In the data rows, zero lies at 4.5, halfway between 4 and 5.
Some points, one per row:
array([6, 5, 2, 6, 8, 7, 4, 3, 3, 4, 4, 2, 4, 4, 6, 2])
array([5, 5, 5, 6, 3, 4, 4, 5, 7, 3, 4, 4, 4, 5, 4, 3])
array([4, 4, 7, 5, 2, 5, 4, 5, 7, 4, 6, 3, 6, 6, 3, 3])
array([4, 5, 5, 4, 2, 5, 3, 5, 3, 4, 4, 5, 6, 5, 4, 5])
array([4, 7, 1, 3, 5, 5, 3, 2, 5, 5, 4, 6, 3, 4, 4, 3])
array([4, 4, 4, 4, 4, 4, 6, 6, 5, 3, 5, 1, 3, 5, 5, 3])
array([4, 5, 5, 4, 3, 5, 9, 5, 4, 6, 4, 5, 6, 5, 4, 6])
array([3, 6, 4, 3, 3, 5, 5, 3, 6, 3, 5, 4, 3, 5, 4, 3])
array([2, 5, 4, 4, 6, 5, 2, 3, 1, 3, 4, 4, 4, 5, 2, 7])
array([6, 6, 3, 5, 6, 4, 4, 6, 8, 4, 3, 4, 4, 4, 6, 4])
array([6, 5, 4, 5, 5, 5, 5, 7, 5, 4, 3, 4, 5, 4, 7, 5])
array([6, 6, 3, 4, 8, 1, 2, 5, 5, 6, 5, 6, 5, 4, 4, 8])
array([3, 5, 4, 4, 4, 6, 6, 5, 6, 3, 4, 3, 5, 5, 4, 5])
array([5, 3, 4, 4, 6, 4, 4, 5, 4, 5, 4, 5, 5, 5, 5, 4])
array([5, 3, 4, 5, 6, 5, 4, 5, 4, 4, 4, 4, 5, 4, 5, 4])
array([4, 1, 4, 4, 5, 5, 5, 5, 1, 5, 5, 7, 6, 4, 4, 9])
array([5, 3, 8, 3, 2, 1, 9, 4, 4, 5, 4, 5, 7, 8, 4, 5])
array([4, 4, 2, 7, 9, 9, 1, 7, 2, 6, 3, 1, 2, 5, 7, 4])
array([4, 4, 5, 5, 3, 5, 4, 5, 4, 5, 4, 5, 4, 5, 4, 6])
array([4, 5, 5, 4, 6, 2, 4, 3, 7, 3, 6, 5, 3, 4, 4, 2])
array([5, 5, 6, 5, 4, 4, 5, 7, 9, 2, 5, 2, 6, 3, 6, 2])
array([5, 4, 4, 5, 6, 3, 4, 4, 3, 5, 5, 5, 5, 3, 6, 5])
array([7, 4, 4, 4, 2, 7, 4, 4, 4, 6, 3, 5, 5, 4, 1, 6])
12 more points follow, each with its number after it:
array([3, 5, 5, 4, 4, 4, 5, 4, 6, 4, 9, 3, 4, 5, 4, 2]) 0
array([7, 2, 4, 4, 6, 3, 4, 4, 3, 6, 6, 5, 4, 4, 4, 4]) 1
array([5, 5, 3, 5, 6, 5, 4, 5, 3, 7, 3, 3, 3, 5, 5, 5]) 2
array([6, 5, 6, 5, 2, 4, 6, 3, 4, 5, 4, 7, 7, 4, 3, 6]) 3
array([5, 4, 5, 4, 4, 1, 5, 4, 4, 4, 5, 5, 4, 6, 3, 4]) 4
array([7, 2, 4, 4, 7, 1, 3, 5, 3, 6, 5, 5, 4, 3, 6, 4]) 5
array([5, 4, 5, 6, 5, 4, 4, 4, 5, 4, 5, 9, 5, 6, 3, 5]) 6
array([2, 2, 5, 4, 1, 1, 5, 0, 2, 4, 6, 6, 4, 2, 0, 6]) 7
array([3, 4, 5, 5, 4, 7, 4, 7, 2, 5, 1, 3, 6, 7, 3, 6]) 8
array([3, 5, 5, 5, 2, 5, 5, 4, 4, 4, 3, 4, 4, 5, 3, 5]) 9
array([3, 3, 4, 4, 5, 7, 5, 3, 3, 5, 4, 3, 5, 3, 5, 4]) 10
array([9, 5, 4, 5, 4, 3, 7, 7, 6, 7, 5, 5, 6, 4, 8, 3]) 11
Which three of these numbered points are nearest to each point below by angle, seen from the average point of the first points? Their numbers follow each, nearest first.
array([4, 9, 4, 5, 5, 4, 5, 3, 9, 5, 7, 4, 2, 4, 6, 2]) > 0 11 4
array([3, 7, 4, 6, 6, 4, 5, 7, 7, 5, 4, 5, 4, 4, 3, 9]) > 6 8 2
array([3, 4, 3, 5, 5, 8, 4, 7, 4, 4, 3, 3, 5, 5, 4, 7]) > 8 10 2
array([5, 8, 4, 4, 5, 2, 2, 4, 4, 7, 3, 8, 3, 5, 6, 5]) > 6 2 5
array([5, 6, 6, 5, 3, 2, 5, 3, 8, 5, 8, 4, 3, 4, 5, 2]) > 0 4 11
array([4, 6, 5, 4, 6, 5, 5, 4, 7, 5, 5, 4, 4, 6, 5, 4]) > 0 11 6
array([7, 5, 4, 4, 5, 3, 5, 6, 7, 8, 4, 4, 4, 3, 9, 2]) > 11 5 2
Now 12 new points, numbered from 0 again:
array([3, 4, 7, 4, 0, 3, 7, 5, 6, 4, 5, 8, 6, 6, 4, 6]) 0
array([6, 3, 3, 4, 6, 4, 4, 5, 3, 5, 6, 5, 3, 4, 7, 4]) 1
array([3, 4, 5, 4, 2, 5, 6, 6, 3, 8, 2, 6, 7, 5, 5, 6]) 2
array([1, 0, 5, 4, 3, 2, 7, 0, 2, 3, 7, 6, 5, 3, 0, 6]) 3
array([4, 7, 5, 6, 3, 5, 0, 5, 4, 3, 3, 5, 5, 4, 0, 7]) 4
array([6, 1, 3, 4, 6, 3, 4, 3, 1, 5, 6, 5, 2, 2, 6, 4]) 5
array([4, 5, 5, 5, 4, 4, 4, 5, 4, 4, 5, 6, 7, 6, 3, 7]) 6
array([4, 4, 6, 3, 3, 2, 6, 3, 3, 3, 7, 5, 2, 4, 2, 4]) 7
array([4, 4, 4, 5, 5, 7, 5, 4, 3, 5, 3, 4, 4, 5, 5, 4]) 8
array([4, 3, 5, 4, 5, 2, 6, 3, 3, 5, 6, 6, 5, 4, 3, 5]) 9
array([6, 4, 4, 4, 5, 6, 4, 5, 5, 4, 5, 1, 4, 5, 6, 2]) 10
array([5, 3, 4, 4, 4, 7, 5, 6, 3, 0, 3, 6, 8, 6, 4, 7]) 11
Which three of these numbered points are nearest to each point below by angle, seen from the average point of the first points? Their numbers follow each, nearest first.
array([6, 4, 3, 3, 6, 5, 4, 4, 4, 7, 5, 6, 5, 3, 6, 5]) > 1 5 9
array([4, 2, 4, 7, 7, 9, 4, 5, 2, 5, 4, 2, 3, 4, 6, 4]) > 8 10 5
array([4, 6, 4, 5, 6, 4, 3, 4, 3, 3, 4, 4, 4, 4, 3, 5]) > 4 7 3
array([4, 4, 3, 5, 5, 6, 5, 4, 3, 6, 4, 4, 4, 5, 5, 5]) > 8 2 5
array([5, 8, 5, 5, 4, 5, 5, 5, 8, 6, 3, 0, 4, 5, 7, 2]) > 10 8 2
array([5, 2, 7, 3, 1, 5, 6, 4, 5, 4, 5, 6, 7, 4, 4, 6]) > 0 3 2
array([6, 5, 5, 4, 4, 3, 4, 6, 6, 3, 6, 4, 5, 4, 4, 3]) > 7 10 0
